Some points:
[ 0.25 -0.76 -1.12 -0.39 -0.64 -0.56  0.67 -0.02  0.21  0.13 -0.25  0.
 -1.21 -1.08 -0.16  0.68  0.31 -0.47  0.42  0.14  0.34  0.19  0.63 -1.21]
[-0.4   1.56 -0.64  1.38 -0.46 -0.41 -0.09  0.15  0.15 -0.12  0.74 -1.33
  1.24  0.81  0.37 -0.1   1.04 -1.12  0.44 -1.47 -0.77 -1.83 -0.47  0.8 ]
[ 0.29 -0.55  1.49 -0.27  0.07 -0.22 -0.01 -1.1  -3.09 -0.44 -0.85 -0.61
 -1.16  2.1   1.05  2.35 -0.98  0.27  1.73 -0.26 -0.91  0.44 -0.37  0.48]
[-1.25  0.79  1.8   0.07 -1.9   0.    0.25 -0.94 -0.89 -0.01 -0.94  0.63
 -0.02 -0.18  0.04 -1.    0.97 -1.26  0.09 -0.05  0.23 -0.57  0.94  0.02]
[ 0.1  -0.37 -0.76  0.23  0.9   0.32 -2.48 -0.39  0.46 -1.04  0.87  0.65
 -0.51 -0.53 -1.48 -1.31  1.34 -0.03  2.4  -0.61  0.09  0.62  0.42  0.97]
[-0.26  0.42  0.26  1.34  0.04 -0.98  1.41  0.59 -1.4  -0.27  0.15  0.5
 -0.33 -0.52  1.42 -1.05  0.31  0.24 -0.29 -0.91  0.28  1.35 -0.53 -0.73]
[ 0.5  -1.63  2.1   2.17  1.18 -1.25 -0.07 -0.66  1.09  1.08  2.17  0.35
  1.02 -0.04 -0.49  1.03 -1.3   0.19  0.19  1.94  0.7  -2.02  0.6   0.01]
[ 1.23 -0.69 -0.79 -0.24 -0.43  1.76 -0.31 -0.1  -1.68  1.24  1.69 -1.03
 -0.85 -1.34 -0.56 -0.39  1.85 -0.15 -1.22  0.23  1.73 -0.3  -0.06 -1.78]
[ 0.24 -0.11 -0.64 -0.89 -0.75 -1.23 -1.29 -0.91  2.58  1.15 -0.95  2.25
  0.75  0.4   0.11  0.53  0.52  0.07  0.41 -1.6  -0.73  1.68  1.35  0.  ]
[-1.14  0.97 -0.07  0.73  0.17 -1.44  0.23  0.19 -1.22 -1.25  0.01 -0.12
 -0.22  0.88  0.06 -0.09  0.93 -0.87  0.82  1.69  0.93  0.12  0.74 -1.69]
[ 0.99  1.04 -0.7  -1.12  0.59 -0.99  0.32  1.46  0.58 -0.65 -0.4  -1.4
  0.83  0.77 -1.37 -2.06 -1.68  0.22 -0.52  0.54  0.92 -0.67  0.89  1.46]
[-0.87  1.81 -1.33 -0.57 -0.78 -0.91  0.2   0.29  0.22  0.71  0.54 -0.36
 -0.8  -1.66 -0.87  1.44  1.08  1.21  1.74  2.03 -1.    0.41 -1.49 -0.16]
[-0.31  1.21 -0.35  0.67  1.2   0.94  0.14 -0.77 -0.26  0.07 -0.03 -0.03
  0.49  1.27  0.76 -0.74 -0.25  1.68  0.71 -0.58  0.02 -0.08  2.43  0.55]
[-0.08  0.97  0.21  0.97 -1.01 -0.73 -1.21 -1.36  0.28  0.11 -0.03 -0.01
  0.19  1.62 -0.81 -1.03 -0.54 -0.18  0.28 -1.77 -0.93 -0.19 -2.16  0.35]
[ 0.05 -0.85 -1.34  0.18  1.07 -1.    0.75  1.74 -0.41 -0.96 -0.36  0.56
  0.64  0.59 -0.09  0.32  1.85 -0.03 -0.22 -0.84 -0.08 -1.15  1.23 -0.33]
[-0.42 -1.64  0.06 -0.39  0.06 -1.03  0.41 -0.88  0.9  -1.8   0.31 -1.5
  0.1  -0.38  0.27 -0.86  0.88 -0.53 -1.2   0.22 -0.37  2.21 -1.02 -0.89]
[-0.11 -0.94 -1.63  0.53 -3.61 -0.07 -0.73  0.28  0.26  0.72  0.72 -1.
  0.89  2.11  0.74  0.94  0.56  0.43 -0.28  1.89 -1.03 -0.03  0.74  0.55]
[-0.28  0.44  0.45 -0.39  0.01  1.1   0.16 -0.01 -0.68  0.74  0.14 -2.05
 -0.01 -1.75 -0.23 -1.3   0.1  -0.62 -0.27 -0.18  0.18  0.6   0.33  2.43]
[ 0.24  1.5  -1.24 -0.3  -0.63  1.09  0.04 -0.69  0.97 -0.56 -0.06  0.7
  0.18  1.71 -0.59  0.07 -0.74  1.52 -1.63  0.5   1.91  0.03  0.69 -0.47]
[-1.18  1.22 -0.01 -0.26  0.69  0.68  0.1   0.86  1.05 -0.1  -0.8   0.58
 -0.74  0.06  1.63  1.46  2.49  1.11 -1.8   0.22  2.3  -0.25 -2.53  0.37]
[ 0.11 -0.27  0.91  1.18 -1.04  2.52  0.07 -0.55 -0.05 -0.81  0.68  1.31
 -1.55  0.35 -0.41 -1.57 -0.42 -0.27 -0.37  0.    1.    1.79  0.8  -0.67]
[ 0.31 -0.59 -0.05  0.21  0.21 -1.24  0.76 -0.94  1.08  0.33 -0.11  0.82
  0.72  0.45 -0.63  1.45 -0.85 -0.36 -0.17  0.01 -1.09 -0.94 -1.6   0.33]
[ 0.   -1.35 -1.08  0.17  0.32  0.14 -1.19  1.12 -1.15 -1.07 -0.34  1.28
  1.82 -0.72  0.28  0.59 -0.88  0.32 -0.24  0.91  0.14  0.31  0.49 -0.19]
[-0.21 -0.85 -1.07 -1.09  1.8  -0.35 -0.75 -1.4  -0.27 -0.31  0.36 -0.25
  0.69  1.14  0.72 -1.93  0.23  1.11 -0.95  0.6  -0.8  -0.48 -0.52 -1.43]
[-0.27  0.66 -0.81  1.05  2.1   0.01 -0.19  0.21 -0.37 -0.68  1.64  0.96
 -1.1   1.49 -0.8   0.24 -0.3  -0.59 -0.47  0.19 -0.56  0.37 -0.63  0.12]
[-1.17 -0.99  0.67 -2.15  0.28 -0.51  2.52 -0.6  -0.26  0.39 -0.54  0.65
 -0.76  0.56 -1.13 -0.07 -0.28  0.5   0.8  -0.05  0.55  0.37  0.27  0.28]
[-0.64 -0.28  1.54 -0.53  0.17  2.1   0.25 -1.06  0.94  0.87 -0.48 -1.09
  3.09 -0.33  0.1   0.43  0.69  0.88  0.8   0.27 -0.12  0.75 -0.02 -0.5 ]
[ 1.84 -1.61  0.65 -0.51  0.03 -0.91  1.44 -0.95  0.04  1.16  0.42  0.31
 -2.33  0.79  1.21 -0.77  2.22  0.48 -0.1   1.18 -0.54 -0.6   0.19  0.77]
[ 0.32  1.19 -0.47 -0.29  1.38 -1.41 -1.54 -1.67 -0.32  1.6   0.39 -1.1
 -1.24 -1.15  1.18  0.94 -0.69 -0.62 -1.2  -0.43  0.12  1.46  1.13  1.38]
[ 1.69  0.87 -0.37  0.86 -0.24 -0.48 -0.69 -1.63 -0.39 -2.02 -3.57  0.44
  0.16 -1.29  0.03  0.58  0.39 -1.06 -0.26  1.   -0.26 -0.81  0.31  0.09]
[ 0.96 -1.57  0.6  -1.31 -0.63 -0.69  0.26  0.18 -0.97 -0.59 -0.31  0.49
  1.29 -1.25 -0.03  0.35 -0.31  0.81 -1.81 -1.57  0.6  -0.57 -0.59  1.33]
[-1.76 -1.95 -0.36  1.28  1.49  0.91 -0.25  0.29  1.53  1.04 -3.04 -1.49
 -1.52  1.33 -0.48  0.11 -0.04 -1.66 -0.32  0.02  0.23 -0.37 -0.2   0.23]
[-0.8   0.46  2.39  0.78  0.51 -0.68 -0.73  0.98 -0.31 -1.18  0.09 -1.67
  0.06 -0.61 -1.73  1.43  0.41  0.99 -1.63  0.3  -2.48  1.18  0.67  0.17]
[ 2.12  1.16 -0.08  0.59  1.78  2.2   2.25  1.18  0.17  0.46  0.54  0.28
  1.2  -0.15  0.77  0.65  0.81 -1.04  0.   -1.09 -0.72  0.69  0.82 -0.65]
[-1.08 -0.29  1.53 -2.15 -0.17 -0.39 -0.49  1.83  1.14  1.62  0.79  0.34
 -1.05 -1.26  2.61 -1.15 -1.   -0.46  0.07  0.84 -1.74 -1.25  0.62 -2.3 ]
[ 0.05  0.52 -0.04 -0.51 -0.04 -1.4  -0.95 -0.01 -0.25  1.04  0.67 -1.26
  0.44  0.49 -0.16  1.6  -1.38 -0.78  0.66 -1.83  1.84  0.7   0.91 -1.23]
[ 0.82  0.21  0.18  1.5  -0.93 -0.03  1.86  0.89 -0.1   1.03  0.92  0.65
  0.05 -1.13 -0.54 -0.95 -0.11 -0.16  0.12  0.56 -0.81 -0.04  0.28  1.83]
[-1.35 -0.76 -1.7   0.09  0.85  1.75 -0.6  -0.89 -0.09 -0.32  0.32  0.94
 -0.23 -1.06  1.05 -0.11 -2.16  0.99  0.33  0.55 -0.61 -0.49  0.68  0.59]
[ 1.34  0.16  0.15  1.89 -0.45 -0.53 -1.26  1.63  1.46 -0.5  -1.75 -1.1
 -0.99  0.12  1.26 -0.97 -1.32  1.52  2.33  0.13  0.95  0.5  -1.06 -0.19]
[-0.72  0.13  1.35  1.1  -0.45 -1.01 -0.2   0.86  0.12  0.67 -1.44  1.19
  0.45  0.72 -0.44 -0.29 -0.76  1.35 -0.51 -0.16  0.57  0.23 -0.1  -0.27]
[ 0.27  0.61 -0.23 -1.12  0.49  1.28 -0.99  0.01 -1.59  0.78 -0.92  0.17
  0.88 -0.3  -1.53 -1.68 -0.37 -0.15 -0.09 -0.34 -0.17 -1.96 -0.95 -1.16]
[ 1.12  0.73 -0.22 -1.21 -1.12  0.2  -0.32  0.3  -0.64  0.53 -0.5   0.25
 -0.2  -0.36 -1.03  0.36 -0.65 -1.   -1.28  0.61 -0.81  1.22 -1.68 -1.07]
[-1.28  0.   -1.58  0.22 -0.44 -0.02  2.21 -0.37  0.19 -0.32  0.47 -0.06
  0.43 -1.61  0.9   0.25 -1.73 -1.33  0.13 -0.67  0.76  0.34 -0.34 -0.55]
[-0.53 -1.65  0.49 -1.29 -0.57  1.3  -0.03  2.27 -1.31  0.79  0.47  1.22
  0.19 -0.06 -0.51 -0.45  0.17 -0.64  0.1  -0.65 -0.63 -0.04 -1.27  1.89]
[ 0.91  0.77  2.06 -2.26 -0.01  1.42 -0.58  0.19  1.21 -1.48  2.05  0.94
  1.07 -0.04  0.85  0.14 -0.37 -2.15  1.18  0.51  1.37 -0.8  -1.33  0.84]
[ 0.36  0.28 -0.17  0.02 -1.1   0.74  0.62  0.38  1.05 -1.79  0.5  -1.02
 -2.07 -1.   -1.34  1.93 -0.05  1.66  1.06 -2.02 -0.59 -2.09  0.79 -0.41]
There is one direction along which these points spread out most. Take the direction at right angles to it along which they spread out most. Go by this last direction. How far along it is each point below, from 0 to 99? The average is 50, and the first point in the table lies past the average. One standard deviation of the points above along it is 16.
[-0.11 -0.94 -1.63  0.53 -3.61 -0.07 -0.73  0.28  0.26  0.72  0.72 -1.
  0.89  2.11  0.74  0.94  0.56  0.43 -0.28  1.89 -1.03 -0.03  0.74  0.55] 68
[ 0.05 -0.85 -1.34  0.18  1.07 -1.    0.75  1.74 -0.41 -0.96 -0.36  0.56
  0.64  0.59 -0.09  0.32  1.85 -0.03 -0.22 -0.84 -0.08 -1.15  1.23 -0.33] 49
[-0.42 -1.64  0.06 -0.39  0.06 -1.03  0.41 -0.88  0.9  -1.8   0.31 -1.5
  0.1  -0.38  0.27 -0.86  0.88 -0.53 -1.2   0.22 -0.37  2.21 -1.02 -0.89] 69
[-0.87  1.81 -1.33 -0.57 -0.78 -0.91  0.2   0.29  0.22  0.71  0.54 -0.36
 -0.8  -1.66 -0.87  1.44  1.08  1.21  1.74  2.03 -1.    0.41 -1.49 -0.16] 81
[-0.26  0.42  0.26  1.34  0.04 -0.98  1.41  0.59 -1.4  -0.27  0.15  0.5
 -0.33 -0.52  1.42 -1.05  0.31  0.24 -0.29 -0.91  0.28  1.35 -0.53 -0.73] 59
[-1.28  0.   -1.58  0.22 -0.44 -0.02  2.21 -0.37  0.19 -0.32  0.47 -0.06
  0.43 -1.61  0.9   0.25 -1.73 -1.33  0.13 -0.67  0.76  0.34 -0.34 -0.55] 50
[ 0.1  -0.37 -0.76  0.23  0.9   0.32 -2.48 -0.39  0.46 -1.04  0.87  0.65
 -0.51 -0.53 -1.48 -1.31  1.34 -0.03  2.4  -0.61  0.09  0.62  0.42  0.97] 26
[ 0.96 -1.57  0.6  -1.31 -0.63 -0.69  0.26  0.18 -0.97 -0.59 -0.31  0.49
  1.29 -1.25 -0.03  0.35 -0.31  0.81 -1.81 -1.57  0.6  -0.57 -0.59  1.33] 49
[ 1.84 -1.61  0.65 -0.51  0.03 -0.91  1.44 -0.95  0.04  1.16  0.42  0.31
 -2.33  0.79  1.21 -0.77  2.22  0.48 -0.1   1.18 -0.54 -0.6   0.19  0.77] 87
[-1.18  1.22 -0.01 -0.26  0.69  0.68  0.1   0.86  1.05 -0.1  -0.8   0.58
 -0.74  0.06  1.63  1.46  2.49  1.11 -1.8   0.22  2.3  -0.25 -2.53  0.37] 62
[ 0.82  0.21  0.18  1.5  -0.93 -0.03  1.86  0.89 -0.1   1.03  0.92  0.65
  0.05 -1.13 -0.54 -0.95 -0.11 -0.16  0.12  0.56 -0.81 -0.04  0.28  1.83] 54
[-0.27  0.66 -0.81  1.05  2.1   0.01 -0.19  0.21 -0.37 -0.68  1.64  0.96
 -1.1   1.49 -0.8   0.24 -0.3  -0.59 -0.47  0.19 -0.56  0.37 -0.63  0.12] 42
[-0.21 -0.85 -1.07 -1.09  1.8  -0.35 -0.75 -1.4  -0.27 -0.31  0.36 -0.25
  0.69  1.14  0.72 -1.93  0.23  1.11 -0.95  0.6  -0.8  -0.48 -0.52 -1.43] 43
[-1.76 -1.95 -0.36  1.28  1.49  0.91 -0.25  0.29  1.53  1.04 -3.04 -1.49
 -1.52  1.33 -0.48  0.11 -0.04 -1.66 -0.32  0.02  0.23 -0.37 -0.2   0.23] 54
